The same turns and mirrors carry the whole set onto itself, and each row onto the other rows of its family. Which rows share a family with each named row? Give them in list order.
These 30 rows form 5 families of 6 rows each.
zitul: [ 18 -15  -3  -1 -19  15 -12 -15 -19   1  -2]
duba: [-15  -5  -6  14  22  27  -6 -10  -7 -14 -12]
mituk: [-14 -24  12   7  10  -7 -17 -15   4 -10  -4]
dusog: [ -5   2  10 -13   1   6   0  -5  21  27  -2]
Zazaz: [ 13 -14  19   2  17  13  12 -28  -4  -5  13]
fimup: [  3  20  35   8 -14   4  14  11   2  -6  -1]
Novar: [-22  11  10   6  -3 -12  14 -15  11  18  -7]
Paz: [-13   5  24   6   1  -9 -13 -17  21   6   0]
bev: [  7  34  -4   0  17  -7  -8   5 -19   0  -6]
ripad: [ 19   9   4   0 -27  12  -8 -16  -4  14   2]
movu: [ -1   1   0   9  -9 -21 -22  -8  12 -15  -2]
seg: [  9 -11  16  -1 -11  24  -4 -21 -10  19  -2]
Ruso: [-15  25   6  14  13  26  -2 -13  11   4  -7]
dono: [  1  -9  13  17  13  20  34   5 -12   0  -5]
Dis: [ 23  18  17   4   0   2  10 -24   9  -1  17]
gek: [ -4  24  16  -1  30   5  -1  -3 -17  13  -7]
fafa: [10 23 11 20 -4  9 31  8  1  4 -2]
Dami: [ 27  -5  -5   5   1  -1   5 -18  -9 -23  14]
vuka: [ 15   0  -9  20  -2   6  25  14 -15 -17  -5]
fuva: [  7 -11  21  -9  25  18  14  11  -4   6 -16]
Fup: [-10   5 -17   7 -13 -25   5  -5   0  -6  -9]
Milil: [ 11  -2  12   8 -14  -2   6  17 -15 -29  -3]
povi: [ 11   2 -19 -11 -13  -9 -11   5  11   2  -4]
rir: [ -4 -32  -7 -14  10   6  -6  -2   1   7  -7]
vini: [-24 -23  -2   5   8  -9  10 -13  -7   2 -12]
Vuni: [ -2  23 -20  17   3  12 -12  -3   2 -19  -8]
Seb: [ 18  26  14  -7   3   4  11  17  12   7 -11]
tudo: [  0   7  -1   0  31   0  -6   2 -32  -4 -10]
viz: [ 23  -4  -7  -7   7   0   4  22 -11 -17 -15]
levid: [ -5 -15  36   6   4  14  16   8 -13 -10  -6]

The rest of the family of Dami: duba, Zazaz, Ruso, Dis, Vuni
The rest of the family of ripad: zitul, bev, seg, gek, tudo
The rest of the family of fimup: Novar, Fup, Milil, vini, levid
The rest of the family of Seb: dusog, fuva, povi, rir, viz

The same turns and mirrors carry the whole set onto itself, and each row onto the other rows of its family. Which rows share a family with each named row? Give them in list order.
These 40 rows form 5 families of 8 rows each.
Mokub: [ -6 -18  24  -2  33  19   7  28  -4  21]
Kimis: [  5 -11  22   2  22  30  12  17  35  12]
Temef: [-12  -4 -11  -6   4  10  13   7 -10  -7]
Bavor: [ -2 -12  27  -5  32  15  10  21 -15  21]
nada: [ 31 -20  17   7  11  -8 -12   5   9  11]
gasod: [  1 -26  22 -12  35 -17  17   6  22  -3]
Des: [-18  -8  -4 -17  20  19   8   2  -5   1]
nufur: [-14 -19 -13  -9  10   8  14   6  -5 -11]
Lunu: [ 21 -12  22  11  20  -2 -17  -1   7  19]
Luf: [  7 -16   8  -4   9  27  34  22  27   6]
Veb: [-4 -7 13  0 18 30 31 14 27 14]
tudom: [-10 -17  23  -8  41  -8  13  -3  23   5]
zonog: [ 12 -12  30  25  13 -16  18   9  -4 -17]
gom: [ -8 -23  29  -2  32 -20  16   3  13 -10]
sipa: [ 11 -14  34  14  11  -7  41   6   3 -12]
bagos: [  3 -22  14   0   5  29  29   9  33   2]
tebi: [-18 -14  17  -6  41  -8  12   7  19  -1]
Mog: [  4   4  19  -5  24  22   0  26 -10  16]
supo: [18 10 -3 13 -4 -1 16 10  8 -9]
vok: [ -6 -10  19 -10  22  30  30  10  27   5]
giger: [ 21 -23  23  10  24   5 -14   9  -2  21]
vev: [  3 -26  18  23   0  32   8  -7  11  -7]
pib: [  5  -6  38  16  31 -16  21   5   4 -13]
raro: [ 16 -14  40  15  14 -10  20  11  -6 -18]
Tevo: [ 23 -26   2   5   6  -3  -6   0  -3  19]
lekiz: [ 5 18  0 17  2  6 13  1  7 -4]
lep: [ 13 -17  26  -3  23   7   2  28  -6  27]
gonip: [-22  -4   4  -2  23   7   3   7 -11 -15]
dobip: [ 29 -24  18  21   8  -4  -7   8   8  13]
mur: [ 10 -20  23  -9  26   6  10  30 -16  17]
zude: [  8 -25  21  18   2  36  23  -1  15 -10]
romin: [-24 -14  -7  -4  19  16  11  -1  -5  -2]
mimu: [  6  12 -13   7   4   6  10  -3   3  -5]
nugem: [ 18 -29  22  17  -6  17  17  -8  10 -15]
kadet: [  5  -7  45  19  24  -5  17   2  -3 -12]
zopu: [-12 -20  25  -5  32   4   8  -6  27 -15]
bok: [ 13   4  -5  10   5 -19  20   3   7   0]
Bodir: [ 14 -34  14  19  -7  21   9   1  10 -15]
fubo: [ 14 -42  23  19   0  21  19   7   1   2]
kag: [24  8  0 10 -7  0 13  1 -1 -4]

The rest of the family of kadet: gasod, nufur, Lunu, Luf, vev, lekiz, mur
The rest of the family of tebi: Mokub, Des, zonog, vok, dobip, nugem, kag
The rest of the family of lep: Temef, gom, bagos, giger, pib, zude, mimu
The rest of the family of tudom: Bavor, nada, Veb, supo, raro, romin, Bodir

The same turns and mirrors carry the whole set onto itself, and each row onto the other rows of its family. Which rows share a family with each named row? Give them in list order.
These 15 rows form 5 families of 3 rows each.
garig: [  2  -5 -49  39 -18 -18 -25  -2 -12   7 -15  18  17  -9  37   4  25   3
 -27  29  -6 -37   8 -10 -10  15  20  10 -13   6   3  25 -22]
zanek: [  8 -10 -49  40 -12 -14 -27   1   5  18 -24  21  13 -13  36  -3  14   5
  -7  23  -9 -32  -3 -16   0  30  24  11  -1  10  18  27 -16]
kase: [ -3 -12 -44  40 -21 -14 -29  12   4  14 -18  26   9  -3  32   4  18 -14
 -27  26 -14 -35   0  -1  -1  23  32  13   8   4  -5  22 -17]
voba: [  3   3  -5  20  -2  17   8 -19  10  -9  -8 -15  37 -17   6  30  16  -6
   3  31  -5 -27 -10   3  21  14  23  50 -25  -4 -33  18  -5]
dade: [ -2  -5   0  10  -6   6   0  -8  29  -6 -14 -25  46  -8   3  12  22  -7
  -7  25 -10 -23  -6  11  31  17  34  43 -23   7 -42  27 -13]
dudi: [ 17  12 -20  13  23 -28 -24  16   4  25 -17   7  24  15   0  17   7  -4
  -1  -5  -5   2  -8 -24  11  15  -7  14 -19  31 -45  28 -38]
zam: [ 22  18 -22  12  26 -13 -11  -2   1  41  -5  17  17  13   1  24   9 -20
 -10   3   1 -10  -8 -24   7  18  -6  17 -37  25 -35  33 -33]
modo: [  5 -10 -12   7 -18  10  -4 -18  32   2 -10 -16  33 -21  14  31  10 -16
   5  32   3 -23  -7  -4  28   7  34  46 -18   1 -33  28  -3]
Sata: [  8 -24 -52  38 -15  -6 -39  13   1  11 -32  19  13  -2  29   6  27   3
 -23  25  -6 -35   4  -2  -3  16  27  22  -6  11   1  27 -23]
lezi: [ 33  12 -17  13  21 -19 -25   8  18  28 -10  24  19  13  -5  10   7 -14
  -3  -4   5   2 -13 -11   5  25 -11  21 -30  21 -34  27 -42]
dibo: [ 23  22 -13   4  20 -13 -19   9  20  24 -20  17  22   6  12  21   6 -19
   7  -4   8  -6  -4 -35   8  19 -10   9 -39  20 -30  27 -28]
sidan: [  8   2  -7   3 -18  19  -2 -13  27  -5 -19 -13  35  -8   5  28  31   5
   4  32   0 -19  -8  12  27  15  28  43 -25   2 -39  20 -14]
dega: [ 26  18  -9  13  21 -18 -10   7  10  29 -14  26  17  16  12  21   4  -9
  -1   1  -5  -2 -10 -20   8  32  -5  12 -19  38 -38  16 -38]
Podip: [  0  -2   1  18 -13  10   3 -13  28  -6 -20 -24  33  -2  17  31  28 -14
  -2  18   5 -27  -7   2  27  13  29  41 -20   5 -44   9 -10]
Gumu: [  6  -3 -40  45 -14  -9 -34  16  -2   9 -29  12  20  -3  30   5  19   4
 -22  28 -17 -27  13   2   0  22  37   6   7   4  -1  37 -27]

The rest of the family of dibo: zanek, modo
The rest of the family of Podip: kase, dega
The rest of the family of dade: dudi, Gumu
The rest of the family of voba: garig, zam

The same turns and mirrors carry the whole set onto itself, and each row onto the other rows of its family. Which rows share a family with each named row? Give them in list order.
These 18 rows form 3 families of 6 rows each.
san: [  7   7   7  14  13  -3   5  15 -22 -20 -31  -2 -18 -18 -11  20 -12  -4
  -4   3  -3   5  -3   6 -11  -7 -10  -5  -2  10  -6  20   0   8 -16  17
  -8]
Vaben: [ -8 -10   4  13   5   9 -14 -12   3 -17  11  16   5  14 -12 -12   6  30
  -3  -1  17 -16 -10 -14 -17  10  37  16  -3   1  -6 -10  -1 -16  -2 -16
  -6]
dof: [ -3   4   9   0   0  29   5  23   5   5  23  -4   0  11  -4 -15  -4   6
  22  -6  18 -13 -16  -1   7  -3   9   5  20   6  -1  -5  15 -17  28 -14
  22]
Rogob: [-13  35   2   8 -21 -11   7   7 -14  -4  -9   0  -4  -2  33  35 -23  -5
   5   0   8  -1  11   4  -8 -11  -3  -8   6 -18  17  -1  11  -2   7   4
   1]
sol: [ -6  -3  -8  -1   3  -5  14  16   0  -2 -36 -17  -5 -13 -17  12 -13  -3
   7   9   1   1 -15   4  -3  -8 -27 -15   3  -5 -11  11  -5   3 -20  11
 -20]
los: [ 33 -13  16   4 -22  -5  -6  -5  -5   7 -18   4  33  16   9  -2  21 -17
  10   6 -28 -14   9   6   2  12   6  20  -6   5  -7   3 -15  18  17  13
  -4]
Nos: [  1 -13  13  -3  -5  31   6  22   3 -14  16  10  -3  10 -13 -10  -4  -8
   6  -9  17 -11 -18   0 -21  10  15  -2   0   7  -3   0  -6 -12  37 -16
  11]
Vubid: [ -2  13   1  -3  -2   1  16  -9 -18  14  15  -1  29  19 -16  -2  13 -12
   3   3 -33  -4   0   0  24  -8 -20  26  -8  -1  -9   9  23 -12  15  26
  -7]
siga: [ -9  -5  -6   9  24   6  -3  -3  18  -8   7  11  17  20  -1 -16   2  21
   0  18  17  -9 -23   1 -16   8  13  22   4  -5  -8  -7   3 -12 -29 -20
  -6]
tufi: [ 11  12   1 -17 -16   7   6 -10 -18  14  10   6  30  17 -23  -5  40  -8
  -9   5 -25  -1  12   0  13   3  -1   5  -2  10  -6  12  14  -9  -3   8
 -16]
nubon: [-11  19 -12   0 -25   0 -17   9 -11 -11  -3  -1  11  -5  21  40  -5 -11
  -4  18  10   2  12  -2  -9   5   2   1  18 -36   9   3   6  17 -14  -7
 -19]
rireg: [ 19 -12   5  13 -16 -13   1 -16  -9   8   9  -6  41   9  17   4   0 -11
  17   6 -27 -11  12   0  26   5   2  35   1  -4  -2   6   4  13  25  20
   1]
rudid: [ 12 -14  -2   4   0  30 -10  20  -4   0  22  -2  -3  11   0   1  -3  -9
  20  12  25   5 -18  21  -7  10   4  -5   8  -6  -1   0   0   1  27 -30
   5]
muliz: [ -2  28  -6   4 -20  -4   5  -2 -25 -21   0  13   6  -9  22  34  -3  -4
   1   5  18   5  13  -1 -17  -7   7  -6  21  -3  13   8  -6   1 -15  12
  -9]
Lasup: [-18  11   6  11   8 -20  18   7  -7  -4 -28 -16 -11 -18   3  21 -24   9
  -4  -5  -7  -3   2   1   5 -10  -8  -5  -1   1   0  11  20   1 -15   4
  -2]
fupot: [-10   4  16  19  14  11 -17   5  11  -3   4   5   4  19   4 -18  -5  28
   8   3   6 -22 -17  -9  -4   1  26  31   7  -7  -7 -15  18  -9   2 -11
  15]
teb: [ 19 -35   7   4  -2  -8  -4  -5   4   0   1   4  39  10  16  -5   3 -10
 -10  16 -35 -10   3   3   1  22  -7  24   9 -15  -5   3 -10  26   9   5
  -1]
tomu: [ 10  -2 -16 -13  -9   8   1 -16 -19  20  23   6  23  25 -21  -5  20   3
  -2  11 -19   8   2   9  10   1 -25  -9   5 -14  -9   1   1 -15  10  12
 -18]

The rest of the family of Nos: san, Vaben, los, tufi, muliz
The rest of the family of Lasup: dof, Rogob, Vubid, rireg, fupot
The rest of the family of teb: sol, siga, nubon, rudid, tomu

